One vector is turned by the same rotation once a step. Each row is the vector after some number of steps, and that number follows the row.
The counts run from 0 to 476.
[129 111 171 108 109 110 127 134 149 114 182 142 134 105 196 148 117 185
 134 110 170 122 119 120 100 114 116 158 122 122 134 130 119 154 115  68
 144 151 128 122 107  97 172  72  91 162 116 145 146] -> 85
[126 134 149 123 139  62 118 143 164 160 104 129 173 101 166 123 147 109
 147 150 132 143  84 161 162 155 131 160 105 135 132 137  71 123 143  73
 142 151 157 112 104 105 131  89 110 125  96 176 109] -> 306
[103  99 121 147 113 141 154 106 165 123 160 102 159 101 182 156 150 171
 130 110 185 109 133  86 128 125 127 146 101 108 145 146  95 139 156  62
 130 129 141 111 130  88 149  88 103 123 144 137 132] -> 172
[118 124 117 108 136 156  98 149 126 123 188 139 139 142 152 130 135 107
 208 150 172 126 118  78 108 121 106 108 171 150 140  90 150 140 107 110
 118 134  70 116  94 105 130 108 115 133 121 124  92] -> 271
[144 148 122  93 147 140 182 173 164 171 166 136 150 139 162 128 124 135
 167 139 156  99 126 130 176 162 123 143 137 154  98 142 113 171 135 134
 118 182 101 144  95  97 134 115 114 122 102 178 101] -> 155
[133 183 111 135 150 133 135 108 123 113 176 112 163 150 150 115 138 165
 142 108 179 156 151  95 115 104 138 163  97 131  94 135 113 156 137  87
 135 143 147 119  98  89 162 137 105 155 149 145  87] -> 22
[121 148 114 144 143 170 149 122 139 161 150 140 132 175 149 110 126 185
 178 120 151 116 117 143 121 128  97 140 147 166 175 105 126 152 130 114
  82 156 130  81  88 110 136 101 147  84 140 137 101] -> 4
[118 160 123 169 174 115 143  97 134  98 204  82 165 125 149 151 147 136
 135 149 163 131 127  89 161  93 129 140 100 129 104 114 108 161 161  91
 113 137 117 137 145  84 150 131 130 145 134 156  96] -> 112
[146 136 119 171 140 123 109 104  93 150 170 119 130 156 140 148 109 142
 183  94 144 136  66 118 152  94 101 129 135 162 137  93 100 124 134 108
  58 159 116 114 103 121 133  77 155 119 126 148 110] -> 278
[100 165 147  82 109  92 122 119 128 131 178 153 114 158 134 144 124 148
 153 134 175 133 124 129 160 179 149 152 124 150 101 162 158 157 126  89
 108 125 138  76 109 124 141 110  90 166 152 140 100] -> 17
[116 106  83 121 134  74 127 129 174 133 153 136 162 135 132 124 147 108
 194 170 177 123  92 153 125 117 128 152 120 174 156 168  82 139 147  69
 106 125 129  95 127 129 120 152 137 115 143 142 133] -> 31
[138 155  95 110 174 117 102 132 132 135 159 148 129 146 141 129 126 168
 169 113 146 159 126 121 151 118 138 144 125 148 100 124 132 187 144  49
  93 105 124 107 120 150  96 113 113 146 184 173  89] -> 252
[ 89 132 140  89 140 150  95 110 143 149 162 152 145  81 189 143 143 167
 140 156 156 130 138 125 139 166 108 145 134 122 130 161 163 147 111  47
 140 125 143 115 104 123 128  94  90 125 131 117 101] -> 314
[117 143 142 158 157 139 177  91 126 152 138 152 115 132 166 127 138 171
 157 105 161 107 109 178 120 132 131 164 132 119 169 158 101 145 134  79
  82 149 141  91 140 105 167 109 146  96 165 147 112] -> 236
[ 98 165 164 141 148 113 156 116 153 122 131 135 124 122 144 116 129 129
 165 183 160 115  90 140 145 113 140 136 145 136 172 132 145 163 107  93
  75 145 146  97 173 126 173  84 122  73 132 134 101] -> 325
[128 137 123 151 117 100 122 102 127 116 135 136 154  90 142 144 151  93
 200 139 165 136  96 149 108 100 115 154  97 117 146 146  96 107 128 124
 101 100 124  88 121  77 155  81  92 171 159 141 118] -> 352
[113 106 145 159 126 123 142 130 165  99 198 116 132 126 154 168 144 134
 140 124 187 131 108 124 122 107 111 159 136 119 166 142 101 145 141  42
 113 109 116  98 162 104 141 121 131 116 128 169 159] -> 176
[123 148 156 135 142  82 109 113 158 165 112 121 165  95 172 138 160 120
 135 126 134 156  98 158 140 143 100 163 115 105 149 152  81 116 145  58
 126 129 165 116 114 100 124  97 104 126 101 193 117] -> 307
[111 119  92 116 136 138 117 146 164 134 141 151 145 100 183 118 116 154
 180 157 193 114 130 101 149 121 111 160 126 133  90 145 136 108 124  63
 140 153 112 102 116 156 125 107 118  94 150 106 119] -> 403
[165 120 144 119 143 137 109 140 131 145 128 162 109 128 131 165 135  80
 149 116 184 140  88 124 165 173  92 159 167 139 142 121 115 142 139  47
 105 146 103 114 122 123 129  89 137 150  80 161 107] -> 455
[119 109 151 115 108 130 141 136 130 105 181 106 155 113 188 125 120 144
 139 168 183 105  94 104 151  83  97 164  88 126 126 134 132 125 137  68
 133 135 120 136 162 104 145  69 120 126 123 158 134] -> 408
[101 144 127 126 141 115 165 110 133 167 162 124 107 157 174 106 149 127
 150 174 184 128 138 166 141 107  97 161 150 166 142 180 120 148 140  95
  98 115 111 106 152 117 120 140 150 132 149 180 127] -> 473
[121 111 143 135 127  92  98 120 132 175 134 128  98 112 156 130 150 103
 178 111 186 121 120 100 147 150 154 117 173 146 124 155 102 154 127  80
  70 122 142 125 111 124 135 132 132 145 174 170  85] -> 102
[ 72 144 156 108 115 119 102 120 147 109 205 130 145 123 168 139 147 109
 193 181 166 138 110 101  94 109 111 122 155 130 156 117 161 129 101 109
 123 106 105  96 119 113 135 110 104 133 122 135 118] -> 269
[111 131 152 109 141  87  93 133 162 163 124 158 143  68 176 145 150 120
 150 148 145 150 103 154 137 163 122 160 150 110 134 169 124 121 113  47
 133 125 148  96 105 128 126 106  84 128 120 154 110] -> 310
[121 129  82 147 133 163 122 127 164 151 138 127 166 101 161 126 162 165
 155 105 188 117 162  89 127 126 121 150 125 126 132 129 106 139 140  69
 116 127 144  96  80 104 133 131  95 117 156 124  90] -> 169
[125 138 135 106 143 141 152 158 147 153 147 113 129 152 173 107 175 111
 153 126 174 119 140 123 148 166 113 150 141 122 113 147 111 137 141  83
 130 129 111 151 133  81 137 136 142 137 137 223  75] -> 244
[128  92 120 130 155 107 106 134 133 128 157 153 147  96 180 173 114 112
 193 119 160 122  99 106 144 136 115 137 143 125  83 107  98  92 122  89
 138 165  75 133 108 139 129  60 142 128 109 128 137] -> 129
[106 164 137 151 152 156 108  81 112 155 137 118 131  94 162 107 178 134
 148 137 152 127 137 138 132 159  87 137 148 129 142 128 125 124 133 104
  99 156 154 117  66  80 162 133 128 151 142 135  49] -> 375
[126 147  69 132 166 115 103 153 165 123 144 120 164 114 140  99 132 165
 183 148 161 128 143  97 135  96 127 147 114 152  93 110 122 166 143  77
 100 142 136 120 107 143 125 137 129 105 178 146  92] -> 256
[105 112 127 113 121 129 126 144 130 149 128 106 131 170 167  71 169 132
 187 150 177 106 132 108 152 141 133 124 151 159 143 103 127 125 136 106
 101 113 113 106 103 106 124 119 138 116 155 169  57] -> 331
[133 130 131 161 140  92 107 125 105 137 168 128 130 143 128 138  99 135
 196 119 136 126  59 128 159 121 126 123 132 175 124  94 105 120 129 118
  58 178 125 101 106 133 150  84 157 112 130 125 118] -> 279
[104  96 113  94 136 106  94 150 160 128 167 122 170 117 158 117 160  90
 190 194 171 125 115 110 112 151 125 125 140 156 138 155 110 118 124  70
 147 127 107 126 100 120 131 147 125 119 112 141 108] -> 35
[118 100 140 126 142  73  71 120 103 123 134 125 119 145 151 107 132 133
 194 114 153 135  92 101 133 128 155 122 139 152 117  92  95 130 123  79
  94 153 129 129 116 140 165  72 160 122 174 150  88] -> 189
[137 100 116 167 153 149 141 111 120 147 136 102 134  97 148 100 173 103
 168 175 158  88 108 121 182 131  88 146 127 147 130  99 107 111 143 129
  79 153 116 128 119  88 141 111 150 131 132 130  66] -> 53
[103 167 132  82 138 159 113 119 104  86 162 123 161 157 131 124 152 113
 175 151 169 142  96  93 116 151 126 130 119 113 169 123 146 133 126  81
 126 111 125 125 137  84 167  85 121 112 136 151  65] -> 183
[104 161 163 123 134 137 147 114 145 129 147 162 120 137 154 126 104 190
 186 133 136 123  98 154 116 138 129 138 141 140 164 108 142 160 109 117
  85 170 137  74 103 121 159  61 118  97 136 108 109] -> 2
[135 110 131 132 150 113  88 109  88 134 133 110 134 152 148 111 142 137
 193  97 158 134  97  97 130 125 129 121 137 149 143  89  91 125 146  72
  90 126 121 136 118 120 151  81 161 139 168 164  75] -> 188
[112 120  96 112 133 122 105 145 147 138 168 122 165 134 161 111 170  92
 190 164 175 132 117 127 112 130 110 141 141 154 158 155 102 116 133  67
 136 103 113 112 108 112 119 167 136 126 120 161 103] -> 34
[151 138 128 137 154 159 113 112 117 144 184 127 153 116 153 182 111 112
 169 104 150 119  88 105 132 131  69 141 126 125 140 128  91 151 134  99
 113 171 104 168 101  81 141  83 136 133  90 167 126] -> 364
[123 133 104 131 136  70 147 105 166 124 132 144 165 113 130 133 127 127
 175 157 180 129  88 139 135 109 161 164  94 145 136 163  77 155 148  85
 107 148 149 113 141 115 162 103 122 120 150 120 139] -> 28
[159 165 107 132 194 127 153 123 138 137 187 177 129 143 140 147 127 154
 186 115 144 140 132 166 112 125 131 153 140 154 116 128  98 158 129  95
 118 160  93 100  94 115 138 148 128 156 124 136 118] -> 297
[126 179 111 130 192 137 182 135 162 139 176 146 138 164 146 132 150 140
 148 152 158 143 149 142 156 135 122 150 165 148 122 131 124 164 135  87
 121 147  98  84 127 115 120 162 141 115 102 170 104] -> 387
